Each named move below is a turn or a mirror, shown by a few rows before and after it. Which moves, in which order, take the first row of each later pair to the second? The first pair is answered.
move Y:
[-0.20  0.97 -0.81  2.14  0.48 -1.09  0.20 -0.13 -0.28  0.03 -0.32 -0.94
  0.96 -1.86  1.00 -0.74  0.78 -1.51  2.25 -0.30  0.17]  ->  [ 0.30  0.32 -0.92  1.17 -0.58 -0.28  0.36  0.18 -0.48  0.37  0.03 -0.97
  1.80 -0.80  2.42 -1.70  0.91 -1.69  1.45 -0.26  1.06]
[-1.13  0.11  1.20 -0.26  2.93 -0.99 -1.10  1.07 -1.55  0.47 -1.10  0.45
 -1.63  0.32 -1.79  1.00  1.23 -0.98  4.11  0.88 -0.56]  ->  [ 0.37 -1.73  0.90 -2.29  0.43  1.00  0.40  1.93 -2.29  0.53 -0.16 -0.06
  0.29  3.03  1.06 -1.04  1.17 -1.23  2.29  0.90  2.78]
[ 1.13 -0.46  1.66  1.02  1.44  0.20 -0.16 -0.88  0.23 -0.23 -0.59  0.59
  1.02  1.43  0.17  1.00  0.28  2.53  1.36  1.01  0.78]  ->  [ 1.22 -0.65  1.57  1.01  1.40  0.34  0.00 -0.89  0.01 -0.12 -0.45  0.63
  1.03  1.74  0.52  0.88  0.25  2.36  1.24  0.97  1.14]
[-0.40 -0.72  0.89  0.71  2.06 -1.03  0.05  0.07 -0.79 -2.53  1.44 -0.26
  0.31  2.03 -3.00 -1.21 -0.60  0.09  0.19 -2.52  1.65]  ->  [-0.41 -0.82  0.97  0.41  2.01 -0.84  0.20  0.22 -0.72 -2.50  1.51 -0.34
  0.19  2.17 -2.85 -1.44 -0.65  0.26 -0.02 -2.39  1.91]
move M:
[ 0.57 -2.24 -0.42 -1.79 -0.01  1.08  1.31 -0.88 -2.66  0.36 -0.60 -0.32
  0.94  1.57 -0.88 -1.24  0.33  1.53 -0.40 -0.27  1.99]  ->  [ 0.84 -2.44 -0.36 -1.67 -0.19  1.16  1.42 -0.86 -2.58  0.32 -0.01 -0.13
  1.00  1.83 -0.84 -1.21  0.39  1.30 -0.36 -0.36  1.97]
[-1.22 -2.26 -0.53  2.03 -4.21  2.50 -1.76 -0.29  0.46  0.82  2.42 -0.13
  0.63  0.93  1.03 -0.74 -2.42  0.63 -1.28  1.77 -1.57]  ->  [-2.14 -2.72 -1.51  1.08 -3.18 -3.26  0.08  1.11  0.04 -0.41  0.18 -1.89
  2.35 -0.69 -1.63 -2.23 -1.50 -0.88  1.15  2.26 -0.63]
[ 0.92 -1.48  1.29  0.01  3.08  0.37 -1.08  0.73 -0.16 -1.43 -1.22 -0.09
 -0.78 -0.20 -1.42  1.67 -0.46 -0.15  1.93  2.95  2.06]  ->  [ 1.24 -1.42  1.57  0.33  2.75  1.96 -1.47  0.39  0.20 -0.95 -0.40  0.39
 -1.19  0.29 -0.87  2.23 -0.66  0.50  1.32  2.81  2.15]
move F:
[-2.10 -0.14  1.78  0.72 -0.18  0.16  1.34 -0.84  1.24  0.76  0.57 -1.49
  0.16 -0.58  0.80 -0.36  0.27  0.94  0.70  0.07 -0.79]  ->  [-1.85 -0.34  1.86  0.40 -0.62  1.01  1.02 -0.89  1.05  0.74  0.75 -1.37
  0.07 -0.11  1.59 -0.13  0.14  0.80  0.35  0.11 -0.35]
[-0.76  0.72 -0.96  1.71 -0.77  0.24  0.76 -1.27 -0.44 -0.29  0.35 -0.12
  0.56 -1.18  1.35  0.57  0.31 -0.63  0.02 -0.49 -0.33]  ->  [-0.56  0.45 -0.57  1.61 -0.96  0.78  0.71 -0.98 -0.69 -0.43  0.19  0.03
  0.28 -0.79  1.65  0.72  0.30 -0.90  0.02  0.01  0.00]
[ 1.32 -1.25  0.48 -2.20 -0.98 -0.21 -0.38  0.75  1.54 -0.79  0.64 -1.23
 -0.16  0.63 -0.89 -0.49 -0.59  1.61 -0.56 -0.23  0.20]  ->  [ 1.44 -1.18  0.57 -2.12 -0.77 -0.15 -0.62  1.06  1.38 -1.16  0.25 -1.42
 -0.31  0.59 -1.06  0.06 -0.48  1.23 -0.36  0.24  0.29]
[-2.51  2.27  0.04  3.86 -0.85  0.52 -1.31 -0.31  0.95  2.94  1.74 -1.68
 -0.69 -3.25  1.24  2.61 -0.56 -0.61  2.60 -0.14 -0.11]  ->  [-2.49  2.46 -0.23  3.76 -1.27  1.24 -1.42 -0.54  0.83  3.34  2.33 -1.68
 -0.69 -2.79  1.62  2.28 -0.39 -0.10  2.10 -0.89 -0.13]
move U:
[ 0.55 -1.30  1.31 -3.16  2.73 -3.28 -0.91  1.45  2.26 -0.05 -0.26  0.08
 -0.92  1.17 -2.65 -0.31 -0.91  2.96 -0.66 -0.57  0.57]  ->  [-0.06  2.24 -0.83  0.49  1.80 -2.74 -1.68 -1.15  1.99  1.80  2.02 -1.01
  0.75 -1.34 -0.19 -2.49 -0.01  1.72  0.00 -4.06 -1.04]
[-2.13  0.82 -0.79  0.04  0.52 -1.88  2.01 -0.49  0.45  1.62  2.03 -0.56
  1.40  0.51 -0.60 -2.94 -0.08  0.02 -1.90 -2.66  0.60]  ->  [-1.74 -1.35  0.69 -2.08  1.09 -2.09  2.32  1.00  0.58  0.56  0.82  0.03
  0.33  1.95 -1.98 -1.61 -0.54  0.57 -2.33 -0.76  1.44]
[-0.66  1.19 -0.21  0.37 -0.16 -0.33  0.69 -1.08  0.17  0.14  0.89 -0.36
  0.24 -0.50 -1.32 -1.08 -0.45  0.38  0.07 -2.14 -1.14]  ->  [-0.37 -0.46  0.76 -1.40  0.22 -0.54  0.76 -0.02  0.21 -0.88 -0.08  0.36
 -0.53  0.76 -2.69 -0.11 -0.81  0.90 -0.31 -0.77 -0.43]
[ 0.12 -0.69 -0.86  0.15  2.03 -2.38  0.78 -0.48 -0.11 -1.32 -2.78 -0.78
 -0.55 -1.88 -3.18  1.82  0.30 -0.23  2.12  1.53  0.26]  ->  [-0.12  1.05 -1.99  1.94  1.37 -2.18  0.46 -1.65 -0.52 -0.39 -1.85 -1.31
  0.12 -2.97 -1.78  0.44  0.65 -0.87  2.39  0.03 -0.62]
move P:
[ 0.12  0.35 -2.04  2.19 -0.94 -0.92 -0.42  1.40  0.45  0.45  0.48 -1.88
  1.23 -1.61  2.10  1.63  1.02  0.65  0.29  2.83 -0.40]  ->  [-0.48  0.81 -1.64  2.38 -0.15 -1.57 -0.56  0.85  0.74  0.37  0.64 -1.38
  0.57 -2.01  0.77  2.08  0.78  1.50  0.12  2.55 -1.58]
[ 0.57 -0.04 -1.16 -0.68 -1.73  0.65  0.97 -0.44 -0.54 -0.05  0.56  0.20
  2.11  0.86  1.89 -0.85  1.44 -0.81  0.24 -0.33  1.91]  ->  [-1.38  1.64 -1.19  0.14  0.14 -1.46  0.43 -1.44  0.66  0.20  1.18  1.32
  0.56 -0.37 -1.69 -0.24  0.51  1.37  0.10 -2.03 -0.91]
[-1.16  0.58  0.48  0.44  0.95  2.13 -0.89 -1.44  2.61  0.83  1.67 -1.09
 -3.60  0.09 -3.23  1.36 -1.07  2.94  0.46 -0.70 -4.23]  ->  [ 2.03 -2.43  1.16 -1.41 -1.37  5.71 -0.20  1.06  0.86 -0.34  0.39 -1.97
 -2.24  2.40  1.42  1.30 -0.53 -0.27  0.60  3.07 -0.10]
Now pairs of rows:
Between the rows of a pair lie two moves.
[ 0.50 -1.16  1.08 -0.95 -1.23 -0.02  1.44  0.57 -0.30 -2.03 -0.69  1.05
 -0.23  1.83  1.34 -1.06  0.12  0.33  0.19  1.03  1.94]  ->  [-0.56  1.10 -0.32  0.74 -1.68 -0.38  1.29 -1.28  0.11 -0.68  0.99  0.83
  0.23  0.87  1.59 -2.21  0.06  1.19 -0.42 -1.85  0.38] : P, M
[-1.90  0.06 -1.95  1.28 -2.86  0.39 -1.33 -1.35 -1.40 -0.63  0.93 -2.06
  0.23  2.42  2.73 -0.29  0.43  1.36  0.25 -0.54 -0.30]  ->  [-2.69  0.11 -0.81  0.40 -1.01 -0.60 -1.78 -1.36 -0.44 -1.24  0.44 -0.72
 -1.84  2.51 -0.56  1.64 -0.65  3.01 -0.18  0.05 -1.93] : P, U
[-1.72  1.43 -0.65 -0.10  1.99 -0.90  0.28 -2.06 -0.57  0.80  1.42  0.05
 -1.65 -1.33 -2.40  0.46 -2.26  2.05  2.39  0.81 -0.44]  ->  [-0.04 -0.56  0.47 -1.72  0.61  2.32 -0.01 -1.33 -1.03  0.34  1.98  0.89
 -2.06  1.41 -0.13  0.92 -2.64  1.96  0.90  2.26  1.53] : F, P
[-0.28 -1.57  1.06 -1.64  0.32  1.05  0.70  0.09  0.14 -0.81 -0.41 -0.68
 -0.82  2.10  0.69  1.04 -0.57  1.41 -0.67 -0.39  0.55]  ->  [-1.04  0.99  0.08  1.18  0.37  0.79 -0.07 -1.63  0.25  0.24  0.59 -1.13
 -0.55 -0.38  1.61  0.21  0.19  1.01  0.43 -2.07 -1.30] : U, Y
[ 1.15 -2.03 -1.23  0.18  3.12  0.55 -1.99  0.79 -1.29 -3.16 -0.91 -0.59
 -1.31 -1.45  1.54  1.51 -1.55  0.71  1.22  2.38 -0.51]  ->  [ 0.86 -2.87 -2.75 -1.58  0.88 -0.51  0.63  0.75 -1.30 -2.12  0.62 -1.12
  1.89  0.52  2.33 -2.57 -0.78  1.27 -0.99 -0.36  1.44] : F, Y
[-0.25  2.11 -1.49  0.78  1.49  0.27 -1.77 -0.35  2.59  0.02  0.03 -0.82
 -2.12 -0.83 -0.21  1.72 -1.01  0.69  2.45 -0.10 -1.93]  ->  [ 0.86  0.19 -0.22 -1.15  0.71  2.27 -1.55  0.86  2.10 -0.47 -0.44 -0.26
 -2.42  1.13  0.69  2.55 -1.38  0.41  1.49  1.75 -0.13] : F, P
[ 0.19 -1.01 -0.96 -0.39 -0.50  0.44  1.54  0.17 -0.54  0.41  1.55  0.71
  2.19  1.57  0.41 -2.44  0.28  1.52 -1.86 -1.45  1.38]  ->  [ 0.73 -2.10  0.52 -1.68  0.42  0.88  1.07  1.21 -0.38 -0.35  0.44  1.60
  0.69  2.28 -0.97 -0.44 -0.41  1.93 -1.70  0.49  1.57] : P, P
[-0.48  0.53 -0.85  1.51 -0.87  1.27 -0.67 -1.35 -1.46 -0.77 -0.60 -0.33
 -1.49  0.18  1.05  1.33 -1.21  0.37 -1.22  0.17 -1.19]  ->  [-0.82  0.42 -0.92  1.27  0.09 -0.68 -0.57 -0.54 -1.66 -1.64 -1.91 -1.10
 -1.14 -0.76 -0.10  1.67 -0.87 -0.49  0.02  0.56 -1.18] : F, M
[ 1.55 -0.08  0.22 -1.11 -1.15  0.23  0.77  0.05  0.02  0.24 -0.12 -0.77
  1.46  0.90  0.75 -1.05  0.62 -1.58  1.57  0.77  1.08]  ->  [ 1.15  1.35  0.76  0.50 -0.10  1.69 -0.97 -1.15  0.69  0.72  0.68  0.10
 -0.58  0.13  0.17  0.93 -0.11 -0.47  1.75  0.42 -1.17] : Y, M
[ 0.98 -0.45 -1.45 -0.06 -2.58 -0.26  1.54 -0.31 -0.80  0.65  1.70 -1.27
  2.36  1.35  3.36 -3.24  1.04 -0.82 -1.39 -1.03  2.03]  ->  [-1.06  0.81  0.79  0.89  2.50 -3.89 -0.62 -0.04  0.56 -1.08 -1.05 -0.10
 -1.81 -2.03 -3.19  1.65 -0.36  0.12  1.74  0.89 -2.51] : U, Y
[-0.45  0.85  0.94 -0.49  1.31  0.29 -2.15 -0.70  0.18  1.16  0.12  2.13
 -2.63 -0.13 -2.37  2.21 -1.45  0.97 -0.12  0.12 -2.01]  ->  [-1.18  2.30 -0.67  0.83  1.32 -2.23 -1.35 -1.04 -0.35  1.38 -0.04  0.95
 -1.01 -1.85 -2.50  0.36 -0.53 -0.17  1.29 -1.28 -2.36] : M, U
[ 1.13  1.24 -0.28  0.24 -0.67  1.64  0.01 -1.28 -0.01  0.41  0.31 -0.85
 -1.26 -0.95  0.72 -0.71 -0.14  0.99  0.43 -0.20 -2.47]  ->  [ 1.06 -0.38  0.39 -1.61  0.31 -0.67  0.81  0.30 -0.21 -0.80 -1.32 -0.88
 -1.46 -0.35 -1.27 -0.06 -0.02  1.13  1.06  1.24 -1.38] : U, M
[ 0.82 -1.14  0.90 -0.47  0.41  1.14 -1.50  0.96 -0.12 -0.57 -0.85  0.47
 -1.34  0.54  0.39  1.71  0.26 -0.85  1.25  1.49  0.34]  ->  [ 0.11 -0.08  0.72  0.31  0.63  1.39 -1.92 -0.43  0.58  0.15  0.54  1.03
 -2.12  0.23 -0.16  1.63 -0.39  0.77  0.02 -0.12 -1.15] : F, M
[ 0.29  0.12  0.27 -0.77  1.86  2.05 -0.50 -0.17  1.43  1.55  2.45  1.66
 -3.79  2.00 -0.59  1.37 -1.58  2.79 -2.47 -1.15 -0.88]  ->  [ 1.82  0.05 -0.62 -0.29 -0.23  3.93 -0.18  0.01 -0.15  1.88  2.63  0.38
 -1.53  1.92  3.74 -0.62 -0.60  0.44 -2.04 -0.85  1.41] : P, U
[-0.79 -0.75 -1.03 -2.65 -0.02  2.01  1.94  0.17  1.44  0.81 -0.49  2.03
  0.77  2.34  1.63  0.29  0.29  1.74 -2.56  1.69  2.50]  ->  [-2.85  2.88 -2.46  0.57  2.18 -0.54  0.99 -1.95  2.21  1.88  0.09  1.46
  0.41 -1.23 -0.58  0.27  0.60  2.07 -1.11 -0.96 -1.14] : P, Y
[-1.09  0.94 -1.10  0.37  1.37 -3.97  0.51 -1.01 -0.42  0.70 -1.76 -0.06
  0.15 -2.02 -3.07 -0.88  0.21  0.84  1.15 -0.77 -1.73]  ->  [ 1.40 -2.35  0.41 -2.02  0.67 -1.55  0.87  1.81 -1.62 -0.64 -3.50 -0.09
  0.34  0.05 -0.76  0.30  0.28 -1.00  1.31  3.12  1.64] : U, P
[-0.98 -1.10  0.68 -0.20 -0.02  1.09 -0.63 -0.85  0.55 -0.67 -1.19  0.98
 -1.32  1.06 -0.03  2.31 -0.88 -0.44 -0.40  2.28  0.12]  ->  [-2.53  0.40 -0.75  0.17  0.09 -1.51  0.22 -2.03  1.17  0.08  0.26  0.49
 -0.14  0.49 -1.61  0.16 -0.68  1.07 -1.22 -1.07 -0.81] : F, F
[ 0.37 -1.20 -0.40 -2.65  2.00 -1.42  0.86  2.25 -0.34 -1.10 -0.62 -1.01
  0.69  1.75 -0.99 -2.43  0.97 -0.31  0.28  0.29  1.61]  ->  [-0.65  1.51 -1.65  0.23  2.69 -2.25 -0.31  0.37  0.06 -0.42 -0.14 -1.61
  0.50 -0.88 -0.94 -2.32  1.13 -0.82  1.65 -1.28 -0.86] : Y, U
[ 0.85 -0.18  0.94  0.59  3.14 -2.14  1.45 -0.12  0.57 -0.32 -2.89 -0.87
 -0.71 -1.10 -2.13 -1.14  0.25  0.87  4.18  0.91  0.15]  ->  [ 0.38  1.33 -0.77  1.81  1.03 -0.03  1.84 -2.57  0.73  1.58  0.74 -0.50
  0.72 -0.47  0.10 -3.77  0.43  2.05  1.27 -2.88 -0.32] : U, F
[ 0.18  0.87 -0.87  1.27 -0.02  0.32 -0.15 -1.00  1.01  0.76  0.61 -0.29
  0.05 -0.57  0.50 -0.15  0.19  0.47  0.25 -1.30 -0.41]  ->  [ 0.23  0.51 -1.15  0.65 -0.34 -0.63  0.59 -0.18  0.69  0.41  0.04 -0.96
  0.98 -0.58  0.30 -0.95  0.48 -0.21  0.43 -1.30  0.60] : Y, M
[ 2.45  1.48 -1.83 -0.17 -0.25  2.54 -1.79 -0.01 -1.12  0.56  0.62 -2.44
  2.14 -0.51  4.76 -0.03  0.61 -1.77  1.70  2.65  2.33]  ->  [-0.43  2.90 -2.40  0.98  3.06 -2.74 -1.90 -0.30 -0.08  0.22 -0.41 -2.64
  1.16 -3.21 -0.90  0.76  0.35 -0.45  3.64  1.35 -1.03] : F, P
[-0.53  1.51 -2.28  1.23 -0.47 -2.60 -0.31 -1.40 -1.98  1.20  1.47  0.04
  1.58 -0.38  0.24 -0.16  0.81 -1.57  0.25 -3.93  0.18]  ->  [ 1.32  0.70 -0.50  1.27 -1.18  1.98 -2.01 -0.89 -2.27  1.01  1.55  1.18
 -0.30  0.76  2.91  2.60 -0.07 -1.97  0.06 -1.25  0.70] : M, F
[-1.12  2.75 -1.16  1.71  0.93  0.44 -2.21 -1.06  0.99  0.05  2.78  0.88
 -1.43 -0.42 -1.72  2.70 -0.08 -0.36 -1.41 -0.04 -3.63]  ->  [-1.24  1.32 -0.45  0.12  1.13 -0.41 -1.41 -0.40  1.47 -0.42  2.20  1.20
 -1.80  0.79 -3.32  3.07 -0.37  0.53 -2.01  0.50 -2.92] : U, F
[ 0.28  1.04 -0.15 -0.44  1.38 -2.10 -1.61  1.25  0.41 -1.00 -2.05  1.37
 -1.09 -1.85 -1.02  0.39 -0.15  1.87 -0.03 -1.05 -1.19]  ->  [ 0.70  0.12 -0.48 -1.01  0.62 -2.78 -0.75  2.25 -0.17 -1.11 -2.47  0.24
  0.57 -1.53 -0.03 -0.65  0.59  0.49  0.42 -0.63  0.34] : P, F
[-0.77 -0.18  2.16 -1.96  1.79 -1.24  0.58  0.63  0.16 -1.74 -1.01  0.50
 -1.41  1.47 -3.66  1.18 -0.74  1.98 -0.95  1.23 -0.92]  ->  [ 1.06  0.61 -0.23 -0.14 -1.63  1.31  1.34  0.31 -1.74 -0.76  0.10 -1.72
  2.68  1.01  3.14 -2.47  1.39 -1.96 -0.30  0.20  1.86] : P, U
[-0.10 -1.49 -1.59 -1.41 -0.72 -3.63  2.75  1.20 -0.93 -0.76 -0.66 -2.38
  1.38  0.84 -0.26 -1.80  1.50 -0.32  0.12 -0.28  3.06]  ->  [ 0.14  0.83  0.09  1.52 -0.64  3.21 -1.09 -2.03  0.39  0.83  2.55  0.90
 -2.85  1.23  1.52  1.98 -0.15  2.34 -1.79 -0.55 -0.36] : Y, M
